Some points, each followed by its number:
   28    0  -30  -20   -1    4   11   25   10   -9    3   13  -31    7 0
   51   35  -87  -82   34   11   -2   24  -16   10   23   -7  -61    7 1
    3    6   56   48  -45  -27   14  -24   40  -12   -9  -38   35  -16 2
   -4  -21   35   56  -30    9   12    4   58   -6    7   -4   12   -7 3
    48    46  -115  -114    48     9    -5    34   -49    23    37    -1   -73     4 4
   10   19  -77  -54   17   11   -8   26  -87   18    6   20  -24   10 5
   -7   11   23  -26    6   -4   45   13   35    4    3  -10    9   -2 6
     7    36  -115  -120    59    -4   -50    27  -122    56    12    -2   -59    25 7
   12   20  -53  -43   29    3  -20    8  -31    3   11    4    2  -12 8
  -44  -25   70  105  -30  -12    9  -20   63  -35  -40  -26   78  -34 9
  -59  -65  127   93  -35  -20   54  -24   19   -8  -18   57   75  -35 10
  -46  -58   98  127  -52  -19    8  -19   51  -23  -28   -3   80  -38 11
  -65  -73  127   96  -41    7    6  -51   55    3    5   23   19   -5 12
  -16  -12   78   39  -39  -49   23  -45   19  -56  -15   12   62  -24 13
   -3  -42  -32  -22   24   25  -52   32  -30   17    1    8    7    2 14
   18   24  -74  -68   38    4  -33   14  -47   11   15    8  -11   -5 15
     5    37  -104  -127    88     1   -74    16  -127    62    26   -14   -72     6 16
    3   29   -1  -34   36  -10   11   21    1   12    8   -9  -18    4 17
   -2   -8    7  -16   -8   26   12   -2   35   -1   15  -20  -36    1 18
   44   43  -99  -81   39  -19    5   14  -79   20   17   -1  -43   32 19
  -13   18  -51  -70   18    4  -16   35  -78   26   11    8    7  -29 20
   17   47  -59  -73   27   25   10   24   -1   -8   30  -21   -8   -5 21
    43     3  -114  -100    22    32   -42    73   -51    49    40    19   -75     6 22
    6   12   32   21   -1  -10   71   38  -12   13   28   34   -9   14 23
  -23  -37  116  127  -73    0   29  -47  115  -27   -8   -4   66  -36 24
    -6   -26  -127     5    47    14   -80    89   -31    14   -17   -26   -27    28 25
  -12  -30   51   80  -28   -4   -7  -20   17    0  -26   -4   29  -18 26
   49    0  -90  -59   13   -8  -35   57  -38   31   17   52  -65   25 27
   -7  -34   14   23  -29   20   -4   33   -7   13  -14   19   22    0 28
  -13  -20  -10  -22   33   11  -30   -1  -69   43    0    2  -19   12 29
   -6  -28    5    8  -19   22   -6   46  -29   27   -2   26    9    7 30
  -40   -7   42   22  -20    3    6  -26   48  -14  -13  -16   -4   -6 31
    8   41  -82  -68   21    1    6   18  -30    3   21   -7  -37    2 32
    28    20  -127  -112    40     8   -39    75  -113    71    14    50   -87    38 33
  -24   -6  122   92  -48  -26   58  -51   51   -7   12   11   68  -45 34
  -27  -24   72   86  -24  -33  -29  -52   44    3  -46  -21   28    8 35
  -28  -28   92  115  -23  -15   -1  -51   67  -26  -30  -32   63  -20 36
  -58  -63  104   71  -28  -12   30  -20    5   -4  -24   47   55  -26 37
   48   -1  -48  -27    1    6   14   39    3   -6    8   21  -36   10 38
  -64  -42  111  127  -37  -18   12    9  100  -57  -51   -5   90  -28 39
  -68  -69  127   85  -31    5    7  -47   34   14    4   27   10   -1 40
   42   73  -85  -96   40   25  -12    5  -41   31   23    7  -61   12 41
   13  -12    6    1   -4   21   -1   13   35    3   13    1  -15   16 42
  -28  -55  123  127  -43  -11    3  -67   73  -27  -62  -33   81  -24 43
  -13  -10   61    3    2   37   28   -6   34  -22   -1  -36    7    2 44
   15   40  -66  -54   26  -15  -17    1  -24   23    2   -4  -41   -9 45
  -38  -20   44   64  -20  -31    7   -7   -4  -12  -14   19   41   -8 46
   -5   26   19   22  -25  -14   36  -22   29   -9   23  -21   -4  -14 47
   48   27  -71  -71   25    1  -14   20  -29   16   38  -26  -57   10 48
   30  -10  -25  -45   22   22    3   23  -17   14  -16  -27  -26   28 49
    10   -16  -114  -127   104     6   -59    58  -127    71    13    34  -106    29 50
    4  -38   64   54  -43   16   25  -24  104  -44  -38  -20   23   -1 51
Which three points above are nearest to each new point? Their numbers follow each, nearest first.
   19    8  -65  -11   29   -3  -11   22  -33    9   38    1   -5   28 ~ 8 15 32
    2  -90  114  127  -79   14   15  -76   65   -9  -95  -26   90  -29 ~ 43 11 36
    62    51  -123  -125    49    12    -6    34   -45    19    32    -6   -83     8 ~ 4 41 1
  -11  -52  -36  -23   28   24  -64   34  -47   18   -4   10   17   -2 ~ 14 29 30
  -13   -7   47  -16   17   47   17    3   34  -17    3  -46  -16   10 ~ 44 18 42
   11  -39   56   82  -53   22   26    2   82   -1    0   -4   29  -12 ~ 3 51 26
   32  -13  -14   -2   -5    2   13   32   17  -11    6   20  -12   -1 ~ 0 42 38
    7   24  -18  -28   32  -11   13   28    0   20    6  -11  -21    5 ~ 17 0 49
    5  -32  127  127  -57  -16   49  -27  127  -43  -35    0   58  -16 ~ 24 39 43
    4    8    9  -33   12    3   40   17   20    5   -3  -10   10    0 ~ 6 17 42
    60     7  -113   -82    22   -11   -39    62   -57    36    18    60   -81    30 ~ 27 22 33
  -35  -49  121  127  -79  -29   55  -26  118  -45  -14  -19   59  -33 ~ 24 39 11
    38    23   -59  -105    48    37   -17    -1   -60    32    28    13   -77    16 ~ 41 1 4
   -39   -22     5   -38    61    -7   -44    -7   -74    92   -17    45  -100    29 ~ 29 5 14
  -24   27   72   47  -13   17   17  -78   72  -19  -31  -22   11   -8 ~ 31 2 51
   -5  -34   36   18  -15  -32    5   -6    9    1    9   -3   35    1 ~ 46 28 3
   -5  -38  -45  -60   41   15  -22   52  -26   13   19   40  -65   25 ~ 27 14 38
    54    -1  -127  -121    26    37   -53    93   -68    56    49    31   -98     9 ~ 22 33 4
  -16  -27  119  127  -79   17   47  -18  117  -28   -5  -24   81  -24 ~ 24 39 11
  -24    2   18  -26   21  -21    6  -29  -15    7    3    9   -4    7 ~ 17 6 29
   -7   -2   48   17  -43   -8   13  -22   40  -32   10  -28   59  -22 ~ 2 13 31
   11   53  -44  -62   33  -15    6   -6  -41   17   -1   -4  -22   -9 ~ 45 32 8
  -47  -25   32   57   -8  -31    0    1  -24   -7  -12   36   35   -2 ~ 46 26 28
   42   24  -71  -76   31    5  -16   17  -35   21   32  -21  -55   12 ~ 48 1 32
   54    8  -95  -74   18   -8  -31   66  -46   33   19   50  -69   29 ~ 27 22 1
  -16  -25   95   46  -48  -59   23  -56   21  -62  -22   16   78  -28 ~ 13 34 46
    2   29    2  -26   39  -12   16   24   11   21   10  -13  -18    2 ~ 17 6 0
   5  15  28  23  -3  -7  57  25  -4   2  19  27  -1   5 ~ 23 6 47
   20  -16   25   57  -21    3    3   -4   78  -14   -6   -5    9    7 ~ 3 51 31
